Rows swapped in pairs by one turn or mirror: which row each one swaps with
The rows were stretched afterwards, more along some directions than others.
Q_801: [-0.44  1.26  0.33 -0.56  0.41  0.49  0.36  1.16  0.33  0.39 -1.66 -0.93
  0.53 -2.53 -0.32  1.03]
Q_576: [-2.06 -1.21 -0.05 -3.05 -0.47  1.21  3.01  1.89  1.38  1.25 -2.08  2.08
  0.25 -1.91 -1.06  1.21]
Q_827: [-1.99  0.25 -1.83 -3.16 -0.49 -0.53  0.57  2.03  1.52 -0.20 -0.59  1.60
  0.25 -2.33 -2.66  1.23]
Q_201: [-1.27  1.14 -0.65 -3.67 -0.84 -0.53  2.44  3.44  1.92  0.77 -1.45  0.82
 -0.10 -2.39 -1.87  1.53]
Q_480: [-0.60  1.10 -0.42 -2.50 -0.31 -0.93  1.88  3.33  1.86 -0.07 -1.13  0.69
 -0.34 -3.21 -2.50  2.21]
Q_213: [ 2.70 -1.08  0.07 -0.22 -0.04 -1.39  2.57  1.59 -0.54  0.32 -0.79 -0.40
 -0.92  0.94  0.12  1.92]
Q_193: [-1.07  0.46 -0.36 -1.38  1.07  0.67  0.76  2.04  0.94  0.72 -2.30 -0.41
 -1.01 -2.60 -0.87 -0.51]
Q_416: [ 2.31  1.13  0.60  1.10 -0.27 -1.29  4.60  2.46  0.53  1.52  1.17 -1.49
 -0.40  0.47 -1.31  3.79]
Q_564: [-0.58 -0.10 -2.11 -1.39 -0.34 -0.51  0.75  1.76 -0.49  0.35  1.77 -1.26
  1.07 -1.11  0.55  2.11]
Q_274: [-0.34 -0.34 -0.56 -1.99  0.86 -0.49  2.90  2.95  2.14  1.34 -1.75  2.42
 -0.08 -2.24 -0.70  1.36]
Q_254: [-1.21 -0.39  0.28 -1.77 -0.60  1.38  2.14  1.60 -1.09  2.08 -1.03 -0.26
  0.79 -0.59 -1.03  0.67]
Q_102: [-1.16  1.21 -0.03 -0.50  0.11  0.28  1.62  2.05 -0.01  0.39 -1.89 -0.94
 -0.05 -2.93 -0.98  0.56]
Q_466: [-1.58 -0.38 -2.27 -1.52  0.13  1.11  1.81  2.50  1.00  0.04 -0.41  1.03
 -0.40 -2.76 -1.83 -0.11]
Q_477: [ 1.24 -1.87 -1.14  0.54 -0.88 -0.44  2.47  1.26 -1.85  1.20  0.06 -0.94
  0.84  1.26  1.60  3.17]
Q_814: [-0.64 -0.63  0.36 -1.52  0.28  1.06  2.28  3.01  1.82  1.91 -2.40  1.24
 -0.46 -1.87  0.84  0.06]
Q_744: [ 0.10  0.00 -2.33 -1.45  0.05  0.31  2.21  2.12 -0.14  0.30  1.77  0.56
  0.71 -1.68 -1.50  1.49]
Q_689: [ 2.26 -0.38 -0.90  0.87 -0.01 -0.49  1.31  0.64 -0.33 -1.08  0.73 -0.15
 -1.51  0.49 -1.13  2.67]
Q_501: [ 1.66 -2.07  1.04  0.91 -0.59 -0.51  3.56  2.44 -0.13  1.50  0.04 -0.45
 -0.01 -0.50  0.47  3.86]
Q_891: [ 1.99 -0.27  0.15  0.93 -0.76 -1.32  3.41  2.44  0.38  0.80  0.88 -1.29
 -1.27  0.63 -1.77  3.47]
Q_679: [ 0.05  0.53 -2.26 -1.20 -1.13 -0.19  0.36  1.76 -0.51  0.12  0.67 -1.67
  0.40 -0.10  0.63  1.29]
Q_227: [ 1.25 -1.97 -1.35 -0.37 -0.90 -0.42  2.07  1.57  0.20  1.02  1.50  0.97
  1.22  0.84 -0.09  2.50]
Q_389: [ 2.15  1.73  0.04  0.06 -1.13 -1.41  3.99  2.53  1.19  0.92  0.47 -1.07
 -0.84 -0.31 -1.46  2.24]
Q_727: [-0.91 -1.49 -0.38 -2.55 -0.82  1.29  1.42  1.33  0.07  0.69 -2.56  1.50
  0.62 -1.16 -0.71  0.82]
Q_965: [ 0.37  2.31  0.42 -2.96 -0.20 -1.27  2.99  4.45  2.41  0.95 -0.89  0.29
 -0.04 -2.47 -1.43  1.40]
Q_407: [ 0.44 -0.38 -2.80 -1.65 -1.51 -0.85  0.09  0.39 -0.88  0.02  1.40 -1.27
  0.81  0.64 -0.06  1.68]
Q_614: [ 2.27  1.01  0.10  0.66 -0.81 -1.22  4.26  2.56  0.58  1.16  1.04 -1.60
 -0.62  0.65 -1.90  3.46]
Q_483: [-1.06  0.73 -0.72 -0.97 -0.49  0.33  0.99  2.57 -1.04 -0.36  1.12 -1.47
  0.58 -0.88  0.24  2.23]
Q_594: [-0.50  1.27  0.63 -0.50  0.93  0.41  2.42  2.03  0.10  1.45 -2.25 -1.22
  0.07 -2.30 -0.65  1.02]
Q_230: [-0.99 -1.00 -0.77 -0.22  0.98 -0.24  1.60  3.11  0.87  0.17 -0.77  2.07
 -0.64 -0.20 -0.74  0.70]
Q_43: [ 0.79 -0.11 -0.34 -1.05  0.02  0.08  2.99  1.45  0.36  1.66  2.70  0.34
  0.19  0.10 -1.46  1.89]
Q_178: [ 2.53  1.06  0.66  1.00 -1.65 -1.39  3.15  2.10  0.69  0.99  0.87 -1.29
  0.05  1.05 -1.16  3.94]
Q_631: [-0.40 -0.13  0.06 -1.32 -0.97  0.87  2.67  0.27  0.23  0.06 -1.14  0.73
  0.22  0.16 -3.19  2.80]
Q_797: [ 1.39 -0.29 -0.71 -1.76 -1.81 -0.09  3.78  2.41  0.04  0.89 -2.44 -0.72
 -0.61 -1.34 -1.95  1.23]
Q_190: [ 1.14 -1.94 -0.33 -1.16 -0.55 -1.87  3.53  2.29  1.18  1.00 -0.28  1.35
  0.69 -0.61 -1.81  2.18]
Q_775: [ 0.79 -2.17 -1.01 -0.51 -0.72 -0.82  3.05  1.52 -0.05  2.13  0.92 -0.11
  1.89 -0.05  0.91  2.59]
Q_874: [ 0.20  0.98  0.37  0.18  1.10 -0.32  1.09  1.34 -0.29  0.59 -1.61 -0.76
 -0.10 -1.94 -0.48  0.91]
Q_888: [-1.02  1.17  0.10 -1.18  0.92  0.72  1.62  1.97  0.34  0.75 -2.34 -1.04
 -0.15 -2.98 -1.34  0.45]
Q_756: [ 1.69 -0.62 -1.23  0.31 -0.24 -0.95  1.73  0.22 -0.36  1.52  0.48 -1.09
  2.40  0.59 -0.45  2.07]
Q_984: [-2.13 -1.71 -1.69 -2.41 -0.44  1.52  1.02  0.69 -0.01 -0.17 -1.18  1.46
 -0.15 -0.10 -0.44 -0.61]
Q_303: [ 2.56  1.07  0.23  1.44 -0.86 -1.44  3.49  1.99  0.10  0.96  1.03 -0.93
 -0.86  1.90 -1.00  3.14]
Q_338: [-0.29  0.44 -1.18 -2.91 -1.70  1.04  3.08  2.61 -0.69  1.08 -2.47  0.13
  0.31 -1.07 -1.74  0.62]
Q_212: [ 1.12  0.01 -0.57  0.22 -0.39 -0.77  1.24  2.66  0.27  0.86 -3.03  0.15
 -0.14 -0.22 -0.61  0.57]

Swapped with Q_827: Q_407
Swapped with Q_227: Q_727
Swapped with Q_254: Q_43
Swapped with Q_874: Q_303
Swapped with Q_480: Q_679
Swapped with Q_631: Q_756
Swapped with Q_201: Q_564

